The rows of X fall into 4 groups, which share some directions, and each row is roughly a mix of its group's hidden directions, except some rows that fit no group.
X (114 x 11):
[[  8   4   9  21   2  -2  -5  12 -22  11  17]
 [  1  11  -3  16 -25 -13   2  -5  16  -9 -12]
 [-26  -9  -3  -1   2   3  -3 -18  23  -7   0]
 [  4 -18  23   4 -12 -12   1  -9 -20  -1   3]
 [ -9  20  13 -24  10   9  -1  15  -2  -7   7]
 [  6  -7   1 -13   8  -7   3 -18 -12 -29   1]
 [-21   0   9  -3  27  -2  -6  -3  11   3 -17]
 [-15  -6  14   5  19   1  -9   4 -11  21  14]
 [  6  24  -3  21  -4  -4   0  16 -10  13  -7]
 [ 12 -17  -4   9 -28 -13  -4 -12   0   3  -9]
 [ 16 -15 -19 -17   1   6  -4   3  -8   9 -20]
 [  8  31  -3  10   3 -10  -3  10 -15  13   0]
 [ -4 -26   5 -27  10  10  -5   2  -1   2   6]
 [ 24  -7  10 -11   5 -22   2   0 -10 -13 -10]
 [-11  13   8  24 -11 -12  20   5  -7  -1   9]
 [  2  18  20   7   8 -19  -1   9  -9  -8  17]
 [  6  -5   4  12  28  23   4   7   8   8   1]
 [-21 -21   5 -14  -1  13 -15   1   3  11  11]
 [ 26   1 -16   9  -1  10   5  18  -7  12   7]
 [ -5  -5  11   1  -1  14 -23  15 -15  19  -5]
 [ -4  15   5 -10  -4  -5 -25   8  22  -4  -9]
 [ 19 -11   7  10  -3  -8  25   4  17  -1  10]
 [-13  -6  -3 -17   6  16 -22  -5  16  11  -8]
 [-14  -5 -11 -14  19   7 -19  -9  -4  17  -4]
 [ 14  21   5  -1   1 -12  20  11   0 -19  -5]
 [ 16  -1  -3 -17  12  -6 -11 -21  -3   5 -20]
 [-13 -20  10 -13  24  11  -5   2  10   4  -8]
 [-15 -26   0  -3 -23  -9  -6  -1  -2 -11  -5]
 [ -6 -33  -4  17  -9  -6   8  -4   8  -3   3]
 [ -4  19  -2  17 -21 -18  -1   0   7  -2 -16]
 [ 26   2  -3   0 -22  -2  -7  10 -12  -8 -14]
 [ -8 -12   4  -9  23   8   3 -20  16 -12   4]
 [-23   5  -7   9  -6  22  -5   7  12  15  10]
 [-17  -1  11   5  -9   2   9  17  -5 -20  20]
 [ 17   2   1 -15  -3   3 -11  24  -8  21   1]
 [  7  31   6 -16  -8  -2  -6   5 -12  -9  -9]
 [ -4  -2   4 -20  -9   4 -23   3  11   0 -22]
 [ 27 -15  -5  -7 -13 -11  -6  -1 -12   0 -14]
 [ 20  12  -6 -12   6  12 -11   0 -23  11  -5]
 [ -4   4   6   7  26 -17   3   0  -3   9  23]
 [ 11  -5   0 -30 -17  -8 -13   9  -1   8   3]
 [-19 -15  11  -9  -4   4  -9  18  19 -10   7]
 [  1 -29   5  -2  -1  16   1   2  23  -4  -6]
 [-17 -12  -5  -6   4   3 -10 -14  29   4  -8]
 [-16 -27  -5   9   2  12 -13  -8   3  14   7]
 [ 12 -10   1 -18 -26 -16  -7  -7   0   5 -10]
 [ -3  11  -7   6 -29 -19   3 -11  -3 -13  -1]
 [-20  -6 -12   8   1   4   1 -21  25   4  -2]
 [-16 -13 -13  12  -1   6  10  -8  22 -13  12]
 [-12 -10  -3  -8 -16  23 -11  -3   9   4 -20]
 [ -3   2   8   7  11 -10  27  -7 -13 -10  18]
 [ -3 -26  -6  18  15   1  13  -2  13   6   9]
 [-14  29   5   0  12   4  -1  14  10 -10   8]
 [  3  -5  18   6 -14 -10  18  -9 -17 -17   5]
 [  1 -17 -20  14 -11  20   6  -9   4  13  -3]
 [ 12   8  -3 -21 -11  -9  -8  11 -21  11  11]
 [-14 -11 -10  -9   5   9 -14  -8  23  15  -9]
 [  2  -9   2   2 -11   1   0 -11  34 -12 -10]
 [  1  15  -1  10  -6  -6  -4  24 -19  18  -9]
 [  3   3 -23  -3   0  -3  -2  -9  32  -1  -6]
 [ 19 -26  -2  -6  -8 -13  -9  -9  -8  10 -10]
 [ -4 -25   8   7 -29  -5   3   1   4  -9   4]
 [-18 -26   9   4  -4  14  -3   5   8   4  18]
 [ 19  15  11  -5 -26 -10   6   4  -3 -11  -5]
 [-18 -10   9  11  -6 -15  14   1  16 -18   7]
 [ 21  -6  -3 -19  14 -22  -2   4 -12   2  -5]
 [ 24   9  -1 -22   2 -18   9  -2   7   7  -8]
 [ 10   0   0   6  -4   0  15  12 -20 -22  18]
 [ 13   8  -3   0 -22  -9   9  -6  10 -25  -8]
 [ 17  -2  16 -17   3 -12  -3   9 -20 -16  -3]
 [ 27   5 -14  -7   7  11  -9   1 -12  16  -7]
 [ -3 -15  -2  -3 -24   4   0 -19  16  -8 -14]
 [ 11  -1  11  -9 -21 -16  16   9   4 -18  -2]
 [ 29  -7 -12 -10   6  11  -9  16  -4   8  -1]
 [  9  22  -5  11  -7  -6  -1  17 -21  14   2]
 [ 28  -1   2   2   1 -16  12   7 -18 -13   1]
 [ -3  20   5  20  -5  -3  16   1   2 -17  18]
 [ -2  -5  -6  -2   1  10 -15   9  22  26  -9]
 [-24  -5  -8  10  -5  15  -2   2  24   8   8]
 [  4 -16   1   4   1 -30  -1 -17  -2 -16   1]
 [  8  27  -6   7 -11 -14  -1   7 -20   7   4]
 [-15  17  11  11 -11   6   7  15 -18   0  14]
 [-14 -24   5  -2 -13   3  -4  19  -5   8 -16]
 [ 10  -2  -2  -4 -30  12  17   7   5  15  -1]
 [-13 -32  -7  10   1   5  -7  -9   6  12   5]
 [-15 -32   0  14  -9   0   4   1   6  -7   7]
 [-22   1  -4 -10   2  20 -12   1  20   7 -11]
 [ 24 -16  -2  -8 -14 -13 -14  -2  -7   5 -14]
 [  4 -10  20  -3   1 -27   8 -14  -7  -9   8]
 [-13 -29  -4  -1 -18  -3 -15  -9  -1   5  -3]
 [-20  14  14  14   3  -1  13  -4   7 -12  19]
 [-14   5   7  13  27   3   0  -4  16   1 -16]
 [ 23  -4  -9 -20  11  10 -11  -2 -16  -8  -1]
 [  9  19  -2 -11  31   4   6   2   5  11   3]
 [ 14  11   5   4  -2  -7  13   2 -30 -14   8]
 [-20   6  -3  11  -4   6   5 -14  29  -5   7]
 [ 18  -7   5  -6 -13 -24   8 -13  -1 -17  -5]
 [-20  -9 -12   6  -1  15  -5  -2  27   7   5]
 [ 14  -4   6  -5 -23 -20  14   4   3 -15  -7]
 [-10  -5  15 -25   8  12  -2  11   9   7  17]
 [ -2 -21  -9  -4  13   4 -10 -12   8  26   4]
 [-13 -24   2  -1  17  16   9 -11  -6 -10   9]
 [ 20  24  -5  -9  -7 -14  -2  -6  -8   0 -17]
 [-14  -4   2  33   1   8   9   9  -1   1 -14]
 [  9  10  -3   0 -22  -9  -6  22 -15  14  -4]
 [ -9 -28   3  -4   2  11   6 -15  13 -16   3]
 [ -8   0   9   3  -2 -12  15  -8 -13 -30  10]
 [ 22  -6   0  -7 -15   8  -8  23   6  16  -2]
 [-17  -8   5  24 -16   8   0   6  -6 -18   5]
 [ -1 -29   4 -20 -14   6  -7  13   1   5  -4]
 [  4  -2  -5 -22 -20 -14 -15  -8  -8   2 -17]
 [  0  -7   7   6  -6   2  -8  14  26   8 -24]
 [ -6  -5 -20  11  12   1  16 -15  18   6  12]
 [  6  16   4  12  -3   6  17  13 -22 -13   9]]

Which row in each list fits none of the groups? There is exactly one, and every other row fits one group, some only roughly.
  K129: [ -4 -16  -5  -2  31   5   9  -1  13  12   7]
  K531: [-12  23   4  -3   1  22  -9  21   0  -4  -5]
  K162: [ -4   5  -7 -11   5  19 -22  -3   6  22 -11]
  K465: [ -2 -18 -12 -18  -4  19 -10 -13  11   3 -13]
  K234: [ -4 -34   0   2  -9  17   9   1  -3  -9   8]
  K652: [ -5  22   9 -10   5 -13  17   3   1 -23   5]
  K487: [  1  19   0  17  -6  -2  18  -1 -23  -7  11]
  K690: [ 17 -14  11 -19   6 -16  -5   6   3 -18  -6]
  K870: [  7 -31   0   7 -18 -12   8  -5  11   2   2]
  K811: [ -2 -22  -2  -5  18   6   0  -3 -17  23   0]
  K40: [ 18   5   1 -20   6  10 -18   9 -14  14  -7]
  K638: [  1  34   5  -7   4   2   1   9 -12 -15  -6]
  K767: [ -1 -12  -2   1 -38  -5   1   3   5  -7  -6]
  K868: [-23  -7  -6  -4  -1  21 -12   5  19   4   8]
  K974: [  6 -19   6 -19  -3   4  -8  -1  29  -4  -6]
  K465
  K111: [ -9  21  -7  22   8  -6   9  -6 -21   0   3]
  K734: [ -5  -1  -6  -8   6   9 -20 -10  16  23 -15]
  K155: [-22  -5  -6  21  -5  -4  12  -7  22  -3   7]
  K696: [ -3   2   8 -10  33   2  -4  -9  17  -2  -6]
  K681: [-8  3  6  5 36  8  3 -9 11 -1 -1]
  K131: [ -6 -24  -2  -2 -15   6   7 -15  12 -20   6]
  K263: [ 16  21   1  -4 -20  -2 -16  -7 -11   8 -12]
  K303: [-20  10 -14  -8  11  13  -7  -5  20 -13   5]
  K506: [  7 -25  -2  -8 -16   9   5 -11  13 -15  10]
  K7: [ 12 -17 -15  -5   0  -1 -20   1   2  23 -10]
  K381: [-21   2   2  13  23   2   9 -19  -2 -12   0]
  K679: [-13  19  -6 -12  29   9  -7   3  -7   1  -3]
  K502: [ -4 -17  -3  33 -14   0   4  -4  -1  -8   1]
  K316: [-10  15   7  15  -8  -3  17  -1 -21 -12  14]
  K842: [ 20  25  -7  -1  -8  -4  -7  18   2 -13  -7]
  K303
  K163: [-19  -4  -5  18  -3 -10  12 -18  21  -1  -2]
  K978: [ 8  8  6  6 24 -3 25  8 12 -4 10]
  K596: [-10   0  -3 -23   9  21 -22  -6  -4   2  -2]
  K199: [-12  15   5  12   1  -1  21  -5  11 -19  15]
  K114: [ -6  -7   0 -18  14   2   3 -26  10 -15  10]
  K354: [  2   8  -7  12 -15 -20  14 -10 -19  -8  10]
  K15: [-27  -1   2  -6  -7  19 -14   7  16   7   6]
  K37: [ 21   4  -7   6   6  16   8   5 -17   5  22]
  K337: [ 16  12   4 -15 -16  -9  -2   6  -2 -21 -16]
  K281: [ 28  -5  -2  14  -2 -20  16   6  -2  -3  -3]
  K235: [  2  -4  13   2  -1 -16  14   9 -10 -28  11]
  K201: [ -8  23  -3  25   9  -5   6   4 -19   5  -3]
  K517: [ -3  14  10   7  15   7  20  17   5 -16  11]
  K855: [ -4 -16   2 -12   9 -13  -4 -20  18 -13 -12]
  K354
  K577: [-30   1   6  -5   2  18 -10  12  -7  -9   8]
  K992: [-14 -13   7  -4  -9   1  19 -21   9 -18  -1]
  K612: [-14 -12 -18  22   6   4   8   0  20   5   2]
  K930: [  1   3 -20  -4  25  -3  -9 -16  -3  13 -11]
  K246: [-17  20   9 -13  -5  12 -16  10 -14  -9   1]
  K429: [ 22 -11   7   9 -17 -10 -11   5 -20   4  -3]
  K364: [-21  -6  10 -15   8  20 -12   7   1   7  15]
  K584: [-15   8   4  17 -10  -4  18   1 -11 -18  16]
  K247: [-16 -10   4  -7  25   2   3 -22   2 -12   3]
  K464: [  8  22  -3  -4 -20 -10  -8  -2 -15 -11 -16]
  K878: [ -7 -10   7   6   1 -24  14 -15  12 -19  -4]
  K117: [ 20   8  -7  18 -26   1   3  11   7   4  -3]
  K209: [  3  -3   8 -10   6  -1 -10  -1  34   2 -15]
  K612
  K985: [ 13  23   7  -7   1  -5  -9  24 -13  -7  -7]
  K72: [ 14  13 -16  11  23  -9   7 -10  -1   8 -12]
  K615: [-12 -29   7  -2 -17  -6   9   4   8 -11   7]
  K108: [ 15  15 -14   4  10  16 -12  11 -13  12 -11]
  K550: [ -2  -1  -7  -3 -24  11  -8  -7  21  -9 -18]
  K503: [  4  15 -15   2  -2  18  -8  -5  -5  28  -5]
  K888: [-22 -13  12  14   9   7   6  -8  -8  14  16]
  K880: [ -3  12   1  13  12   2  -3  19 -22  18 -10]
  K328: [  4   5  15 -13  -2   5  -7  25 -20 -10   9]
  K126: [ 17  -3 -20  -3 -14   9 -15   6   8   6 -19]
  K539: [  1 -16 -16  -1   1   9  -7   3  30  14  -4]
  K10: [ -9   2  12 -23  12   4 -13 -16 -12 -13  -6]
  K108
  K858: [  7 -17   2 -22   1 -18   9 -15  -5 -10 -11]
  K565: [-15  -9   0  21 -13  -2   8 -12  15 -16 -12]
  K720: [  4  -2  -9  -9   1  22 -18  16   7  21   0]
  K30: [  6  11   5  18  -5 -21  21 -10 -14  -6  -1]
  K75: [  4   2  -4  12 -37  -9   5   2   4  -8  -3]
  K605: [ -5 -26 -15   5  -4  -6 -13 -17   0  14  -9]
  K228: [-32 -19  -4  -2   9   8 -12   0  -4  -3   3]
  K23: [-26  13  -1   5  24   5   5  -5   6  11   6]
  K700: [-18  -5   8  -4   6  23 -16   2   0  13  16]
  K829: [-9 -4 -2 11 26 19  0  0  7 14 15]
  K200: [-23 -12   0   8  -9  -7   7 -18   9 -17 -11]
  K831: [ -3  11  -8  28  -5   0  15  -6 -17  -9   8]
  K23
  K392: [-12 -17  -4 -18   8  18 -13  -3  12 -14   6]
  K299: [ 21 -13  15  -1   4 -18   6   7 -16 -12   7]
  K492: [  0  -5   4  11  -2 -20  20  -8  -3 -25   6]
  K783: [-17   6   4   1  21  -1   0 -20  19 -11  -5]
  K488: [-2 -1  8  9 17 21  4  4 10 13 23]
  K6: [  5  20  17   5   3   9  16  17   4 -13  13]
  K725: [  7   4  21   5   4 -11  -2  12 -28   0  10]
  K703: [ -1 -10  18  -9 -33   2  -7   4  -2  -3   6]
  K654: [-16  -2   3  -2  35   7   2 -13  -1  -2   5]
  K823: [-16  -9   5   6  30  10   6 -15   8  -7  -1]
  K712: [ 2 29  1 13 25  0  0  0 -3  8 -3]
  K866: [ 26  -9  -9  -3  -1 -21  13  -6 -15  -8  -1]
  K299
  K815: [ -1   9  25   5 -14  15   3  13   7  -5  18]
  K240: [-14  18  -2   4  10  19 -16  18   8   9   4]
  K996: [-12  11  -9  -4   5  19 -16 -10   3  25  -6]
  K751: [22 24 -2  3 20 -3 15  1  2  3 -1]
  K11: [  8   1  -8   6 -35  -7   2  11 -13   2   1]
  K312: [ -4  17 -13 -10   3  10 -18  10  21  -1 -14]
  K671: [ -7   4  -7   7  -4  -1  10  -3 -33  -5  17]
  K239: [  9   1   3 -28   6  12 -21   0 -12   0  -8]
  K93: [ 18  -4   0   0   5 -26  18 -10  -9 -10   9]
  K329: [ -3 -13   0  -3 -19   2 -22  -9  18   6 -15]
  K719: [ 26  13  -7 -12  -3 -11  -8  16  -7  -7 -11]
  K606: [ -2  -3   7   5  -3 -19  21 -20   8 -17  11]
  K950: [  6  29   3  -4 -16   0   5  18  -6  -6 -12]
  K950
  K133: [-15   2  -5  -8  22  16 -12  12   1  20  -1]
  K410: [ 20  -4  10  -7 -17 -19  -1  -2 -13 -16  -8]
  K164: [ -6   8   0  28 -11  -4  19  11  -4   3  14]
  K631: [  5  -8   7   5   9  19  -4  24  10  18 -10]
  K428: [ 23   9  -7 -11 -10 -21   2  -8  -3   2 -18]
  K549: [-15  14  -3  14  18  -1   9  -2  10   4  23]
  K918: [ -7 -19   8 -20   5  -4 -15   0  18 -13  -9]
  K352: [  4   5  15  -3   1 -28   8 -16  -6  -6 -16]
  K208: [ -1   3   7  17  12 -19  25 -14   3   1   8]
  K710: [-16  18   6   8  13 -14  -2 -15  13  -6 -16]
  K208
  K687: [  9  22  -5  -6   0 -17   5   2  18 -21  -1]
  K244: [ 14  -2  -6  -1 -12   6   0  17 -28  10  11]
  K613: [ -3   6  11 -14  16  14 -12  13   4  16 -18]
  K461: [-10  12  -1  22  -5 -13  20 -19  -4  -1   1]
  K60: [ -6  16  13  -1  14   9   3  20 -23   1   7]
  K595: [-16   4  -5  27  -1  -1  15 -10 -17 -11   1]
  K932: [ 12  22 -11   9  27   3   3  -6  -1  11  -4]
  K283: [ -5   3  -1 -21   8  24 -21   1 -10   8  -1]
  K306: [ 16   4  -1  22  -4 -21  20   6  -6   7   1]
  K318: [ -2  34  -1  15   2 -16  -2   0   2   3 -10]
  K954: [-13   1   3   7  37  10   2  -8  -1   2   2]
  K613
  K551: [  5 -11  -8   1 -15 -10  11 -23  18 -13  -5]
  K191: [-23  -9  11 -19 -15   7 -13  10  -5  -8   5]
  K90: [-21 -10   6  -7  13  -3   1 -20  15 -15  -9]
  K507: [-10   2  -3  25 -11  -5  10  12 -23   3  -4]
  K937: [ -9 -17   2   4  21  -3  15 -10 -11  15  15]
  K657: [-14   3   1  22  -6  -7  23  -4   1 -13  14]
  K628: [ -5  -9 -25   3  16  17  11  -6   1  18   1]
  K536: [14 30  2 15 10  4 12  5 -4 -9  0]
  K372: [ 24  -1   4 -21   8   2 -13  10 -18  -3  -5]
  K931: [ 12  21  13  -4  -1   1  14   5 -25 -10   2]
  K544: [ -6  12 -10   0  -3  29  -7   9 -14   9  14]
  K593: [ 25   9   1  14  -4 -16  13   9 -14  10  -5]
  K411: [  0  -1 -13   5 -23   9   0 -12  24  -9 -10]
  K931
  K255: [ -3 -10   9  18   7   1  15   5 -10 -26  11]
  K84: [ 31  -6  -6  12   0 -17  15   7   0   1  -4]
  K56: [ 23   3 -12  -6  -2 -23   8  -9  -1   3 -18]
  K266: [ -6  -9 -13  -6   2  24 -15  11  18  12   4]
  K834: [-13   2  -6  -7  -6  21 -19   4  19   6 -15]
  K653: [ -6 -11  -8  -6  -2  18 -15  17  22  13   2]
  K142: [  6  24  10   6   4  -6   3  20 -13 -13  12]
  K268: [ -4 -13   7 -24   6  -3  -9 -12  25  -6  -6]
  K297: [ -9   5   3   7  36   8   5 -13   5  -2   0]
  K876: [  4   1 -17  19  27  -8   9  -6   4   5  -8]
  K636: [-19  11  -8   1   5  18 -14   5  24   7  -1]
  K769: [-13 -11   7 -27  23   0  -9  -2  -5   4   1]
  K147: [-10  15   0  17  24   4   6   2 -21   5   3]
  K430: [ -1 -31  -1  -6  -5  13  10  -6  -5 -14  14]
  K255
